A single turn carries every row of the set below to another of its rows. Some are shown first; where does it send the rows asked next?
Z685: [-17,-30,-37,19,11,26,-6,-6,6,3,-14,17,-1,-11,-30,-4,-34,-27]
Z290: [-25,-34,-4,32,-9,13,-5,-5,27,-10,-16,-11,17,-13,-16,13,-22,-5]
Z516: [-31,-8,-24,36,8,2,9,-37,23,-10,5,10,-16,-4,4,-15,-39,-20]
Z23: [-35,-17,-25,19,-21,3,15,-22,24,3,8,22,7,-14,7,-9,-33,-19]
Z607: [-13,-19,-32,20,13,23,7,-7,6,8,3,6,-12,-26,-34,-2,-36,-29]
Z984: [-28,-11,-25,38,8,7,9,-38,20,-4,2,9,-18,2,5,-15,-38,-17]
Z409: [-24,-40,-30,26,-8,14,-5,-6,9,-8,5,13,6,-26,-31,21,-26,-7]
Z585: [-24,-8,-24,52,-4,8,12,-40,23,-2,-7,0,-15,-1,0,-9,-32,-13]
Z272: [-32,-37,-15,28,2,-1,-13,-15,26,-19,-19,1,9,-10,-20,1,-22,-2]
Z608: [-27,-35,-7,34,-9,13,-8,-5,26,-12,-16,-9,17,-15,-21,10,-25,0]
Z403: [-22,-6,-22,56,-14,18,17,-34,25,3,-7,-3,-8,-5,0,-3,-33,-13]
Z506: [-25,-7,4,29,-3,4,7,-22,19,2,19,-8,-6,-13,-3,-11,-41,-6]
Z720: [-12,-26,-27,24,11,34,-5,0,4,5,-7,4,-1,-13,-32,2,-38,-24]
Z827: [-17,-31,-27,26,-11,19,-5,-1,5,-2,2,12,4,-22,-34,21,-23,-10]
Z601: [-24,-40,-26,23,7,8,-12,-12,5,-14,7,8,-3,-23,-32,15,-27,-5]
Z533: [-24,-28,-27,36,2,25,0,-10,28,-10,-35,1,11,-3,-11,3,-27,-25]
Z27: [-29,-11,-26,26,9,3,8,-33,17,-9,9,13,-16,-7,7,-14,-38,-24]
Z764: [-23,-7,-20,46,-16,29,21,-22,23,7,5,1,-2,-6,5,1,-42,-16]
Z538: [-24,-12,0,35,-15,-3,7,-30,22,13,0,-5,-1,-7,-6,-15,-31,-2]
Z878: [-26,-3,-19,44,-17,27,22,-17,26,2,9,1,-1,-12,4,1,-42,-18]
Z586: [-25,-27,-30,38,2,28,-1,-8,28,-10,-34,2,11,-3,-16,-2,-30,-21]
Z100: [-17,-21,-41,19,7,23,9,-8,9,9,-2,15,-8,-26,-32,-1,-32,-32]
Z747: [-23,-9,0,23,0,7,6,-21,15,1,25,-8,-8,-15,1,-8,-41,-12]
Z145: [-31,-38,-12,25,4,-3,-12,-17,26,-18,-22,0,9,-9,-15,2,-20,-6]
Z836: [-24,-31,-31,18,2,1,2,-15,9,-4,13,12,-8,-35,-34,9,-26,-14]
Z483: [-36,-20,-19,27,-22,-2,13,-27,26,9,4,20,6,-8,4,-11,-31,-9]
Z37: [-8,-21,-23,26,10,27,-9,-3,-1,1,-3,3,-8,-14,-36,8,-31,-20]
Z447: [-17,-24,-14,37,16,24,-7,-12,21,-13,-26,-15,0,-2,-14,1,-31,-20]
Z641: [-22,-6,-20,35,-17,29,21,-15,21,3,15,0,0,-16,7,3,-41,-23]
Z847: [-16,-27,-40,22,2,22,-5,-5,5,0,-14,24,-2,-12,-32,5,-26,-25]
Z298: [-19,-33,-27,20,8,4,-15,-13,2,-10,1,14,-8,-18,-35,11,-22,-10]
Z268: [-29,-14,-8,34,-21,-4,9,-31,25,14,-5,6,4,-6,-5,-16,-27,-4]
Z853: [-24,-14,4,31,-6,4,5,-25,17,7,19,-8,-6,-9,-1,-8,-39,-1]
Z643: [-23,-30,-28,20,-6,10,6,-9,9,1,14,8,-3,-36,-35,15,-27,-14]
Z55: [-37,-15,-20,25,-21,-1,14,-24,28,5,3,21,7,-12,3,-14,-34,-14]
Z110: [-19,-23,-16,39,17,26,-9,-10,22,-15,-26,-13,0,-2,-19,-3,-34,-17]

Z608 -> Z110
Z685 -> Z409
And these:
Z403 -> Z538
Z827 -> Z37
Z643 -> Z607
Z290 -> Z447
Z516 -> Z55
Z483 -> Z764
Z27 -> Z23

